Turns, then the turns between two rows, first turn first; the first pair answered
A (before => after):
8  11  -4  -15  3  11  -7  -1  3 => 7  5  -10  -14  4  14  -7  5  0
1  -15  -2  1  6  6  1  15  -6 => 7  8  17  -2  2  -4  -4  -7  8
-5  -1  -1  -25  -6  -1  -15  11  6 => -5  -1  0  -24  -5  -3  -15  13  5
5  -18  -15  1  4  -8  -8  12  -8 => 15  -1  14  1  7  -16  -14  1  4
E (before => after):
-3  1  1  2  0  0  3  0  -11 => -4  1  0  1  -1  2  2  0  -11
-2  8  16  -12  -2  9  -6  -2  5 => -1  8  20  -4  -4  -4  0  -8  5
-19  1  -29  -11  -9  -9  7  -27  5 => -18  4  -22  -26  -2  18  -10  -14  7
P (before => after):
-15  -3  -20  -5  -12  9  1  -10  -8 => -11  -1  -12  3  -13  -7  7  -19  -4
8  -4  34  6  19  4  -2  17  3 => 1  -8  13  -5  16  25  -9  25  -1
4  -4  11  -17  -1  1  -14  -8  1 => 1  -6  5  -19  -2  5  -16  -8  0
11  -9  -16  27  -10  -24  8  -7  -5 => 19  -7  6  29  -3  -24  5  -2  -1
H (before => after):
-16  7  -29  -10  6  -15  -5  -11  -4 => -13  13  -19  -7  6  -23  -4  -18  0
-9  -1  -15  0  -8  12  -4  -6  -10 => -8  1  -15  3  -10  3  0  -14  -9
-8  -13  -26  2  -7  4  1  17  -17 => -9  -10  -28  7  -12  -10  8  4  -15
-11  15  -2  7  5  -15  20  -13  -1 => -7  20  11  6  8  -13  16  -10  2
Pairs:
Between the rows of a pair lie two turns.
-25  15  -38  -15  -19  12  -9  -20  0 => -16  29  -17  -9  -21  -10  -6  -38  11 -> H, H
7  -4  20  7  5  -16  4  6  1 => -2  14  2  -7  -10  -9  -3  -18  9 -> P, A
9  -11  19  -1  13  3  15  12  -7 => 6  14  18  -10  -2  -6  11  -19  6 -> H, A
12  -11  34  -8  25  20  -12  32  -4 => 9  31  36  -19  2  6  -17  -22  16 -> H, A
11  17  19  1  -20  -3  -5  -9  22 => 1  11  -12  0  -30  -3  3  -18  16 -> E, E
2  6  5  -8  1  13  -10  4  0 => 5  7  12  6  -1  -12  2  -6  2 -> E, E
8  -14  23  21  13  -18  11  9  -12 => 2  -14  8  24  4  -27  18  -2  -11 -> E, H
4  7  8  25  4  -23  11  0  -11 => 4  13  10  22  0  -24  9  -7  -6 -> A, H
9  -6  10  20  4  -24  11  13  1 => 8  12  15  13  -5  -24  4  -8  10 -> A, H
6  5  18  6  5  -11  6  -2  2 => 1  6  3  7  -3  -15  9  -12  1 -> A, P
-10  -21  -15  13  -2  -21  17  19  -8 => -9  -19  -8  -5  5  13  0  36  -7 -> E, E
4  22  2  -20  -3  24  -14  -18  24 => -1  18  -15  -20  -8  22  -9  -21  20 -> H, P
-10  4  -23  4  -12  -19  11  -21  -4 => 3  -11  13  -3  17  14  -6  30  -8 -> E, A
0  -19  -8  16  5  -2  11  8  -10 => 2  -19  -4  9  8  15  3  16  -10 -> E, E
13  -18  9  29  1  -42  21  -1  -1 => -11  -26  -46  -3  -8  15  4  14  -12 -> E, E
12  4  -8  2  -16  -15  -3  -19  5 => 14  -18  -7  3  0  6  -7  19  -8 -> E, A
19  -4  28  12  3  -8  2  13  4 => 7  -13  -4  -4  0  23  -6  25  -4 -> P, P
-10  2  -21  3  -16  -19  16  -23  -4 => -6  -18  -20  13  -5  -19  23  -1  -14 -> P, A
-6  -11  -10  -1  0  23  -2  31  0 => -1  14  13  -11  -1  26  -14  13  16 -> A, P
8  3  33  26  11  -20  8  3  7 => 2  -11  22  11  18  21  -6  31  -2 -> P, H
-3  -8  -6  8  -1  -11  9  -3  -12 => -2  1  0  7  -3  -16  8  -13  -7 -> A, A
-13  -18  -3  2  2  -8  17  -3  -13 => -12  -2  3  1  -4  -14  14  -21  -4 -> A, A
-1  8  4  -20  -13  32  -18  -21  -10 => 11  -4  35  -7  6  25  -16  2  -13 -> A, E
-3  -1  -3  16  -9  -14  16  -6  7 => 1  -8  6  19  2  -9  14  10  3 -> A, P
-9  2  -17  -9  -8  1  11  -6  5 => 2  11  13  -7  0  -5  7  -7  14 -> A, A
0  -5  -6  -1  0  2  -5  3  -5 => 2  3  4  -4  -1  0  -8  -4  1 -> E, A
-7  -9  8  18  9  -35  17  -2  -7 => -22  -9  -32  4  -4  -14  14  -7  -11 -> A, E
3  -14  3  1  9  31  -9  21  -11 => 3  16  15  -11  -1  29  -20  -8  6 -> A, P
-16  -1  -37  -11  -15  1  7  -21  -5 => -3  -33  -12  10  10  -8  17  19  -18 -> P, A
5  -11  10  25  14  -11  24  6  -12 => 9  15  28  16  8  -13  15  -16  4 -> A, H
7  -28  20  8  18  -6  -9  25  -12 => 0  -37  -4  11  12  -6  -4  23  -18 -> H, H
0  -9  -8  -17  7  17  -4  1  -21 => 3  -10  1  -16  11  16  -6  6  -21 -> E, H
-5  7  -1  -10  13  18  -18  -6  -6 => -4  -2  1  -4  18  18  -16  8  -11 -> P, A
12  -11  -3  19  3  -25  27  2  1 => 18  -13  16  12  16  -2  14  25  2 -> P, P
-6  14  -11  -28  -16  30  -24  -7  4 => -8  21  -16  -14  -28  -5  -9  -34  8 -> P, P
-5  18  12  -10  -1  5  -12  -27  13 => -16  -17  -29  -3  2  14  1  -2  -8 -> E, A
21  3  51  9  21  -25  3  12  7 => 0  31  2  -8  -12  -31  4  -43  17 -> A, H
0  -23  5  -3  8  20  2  34  -17 => 4  19  23  1  -14  -23  7  -27  8 -> A, E
-9  29  -14  -20  -18  3  -11  -32  12 => -13  -22  -40  -7  -2  15  1  19  -16 -> P, A
9  29  47  14  5  -11  10  -11  -5 => -16  36  -15  -12  -22  16  3  -32  -8 -> P, A
8  8  18  17  -6  -27  9  -13  9 => 7  -18  10  23  7  -15  13  19  -6 -> A, A
1  10  0  -16  6  1  -8  -15  17 => 2  -6  0  -16  17  15  -9  9  8 -> A, E
-7  -6  -11  8  -2  -1  0  1  1 => 0  0  10  6  5  3  -8  4  6 -> E, A
12  -7  12  35  10  -24  6  11  -2 => 9  -15  6  18  17  11  -8  35  -7 -> P, P
7  7  20  -1  5  -2  -1  -3  4 => -1  9  -3  0  -6  -9  6  -18  2 -> A, P
-5  4  7  1  -6  -15  10  -5  9 => -3  -8  12  4  2  -12  12  11  3 -> A, A
-3  9  14  13  -2  -17  5  -12  10 => -16  -7  -23  0  -3  14  1  6  -1 -> A, E
9  5  22  3  1  -3  -1  -16  23 => -6  -7  -16  -11  -4  25  -5  -3  11 -> A, E
-13  -8  -19  -1  -6  3  6  -5  1 => -3  9  8  -2  -5  -5  0  -15  14 -> A, A
-6  -8  -20  15  -11  -15  15  -5  -6 => -1  -14  -5  21  -3  -18  18  6  -7 -> H, A
-2  5  4  17  0  -32  33  -27  -4 => -20  -1  -35  -19  -4  31  9  -6  -12 -> E, E
-9  -6  -19  -13  -6  11  -6  -7  -2 => 1  -22  1  1  9  2  0  17  -7 -> P, A
2  9  -1  -5  -5  -1  -1  -22  4 => 3  -11  -2  -5  8  16  -2  9  -7 -> A, E
0  3  -19  -9  -6  16  -13  -11  9 => 9  10  11  -6  1  12  -17  -9  16 -> A, A
6  -16  0  16  -7  -24  15  27  -2 => -3  -20  -20  2  -9  0  7  34  -6 -> E, E
-8  16  -20  -11  -19  7  4  -23  0 => 5  23  17  1  -10  -12  5  -25  8 -> P, P
3  23  14  10  2  -36  13  -27  12 => -16  13  -40  -5  -12  -13  14  -26  1 -> P, A
-12  22  -13  3  -22  -14  6  -34  13 => -17  -20  -40  5  -7  8  13  15  -12 -> H, A
7  -9  24  5  9  -7  5  10  1 => 4  -10  17  9  6  -16  11  3  1 -> E, H
-18  -11  -34  -15  -6  14  7  8  -1 => -7  0  -9  7  -8  -31  23  -17  8 -> P, P
0  3  10  15  -15  -27  8  -10  4 => -3  -8  0  16  -14  -27  11  -5  -2 -> A, H
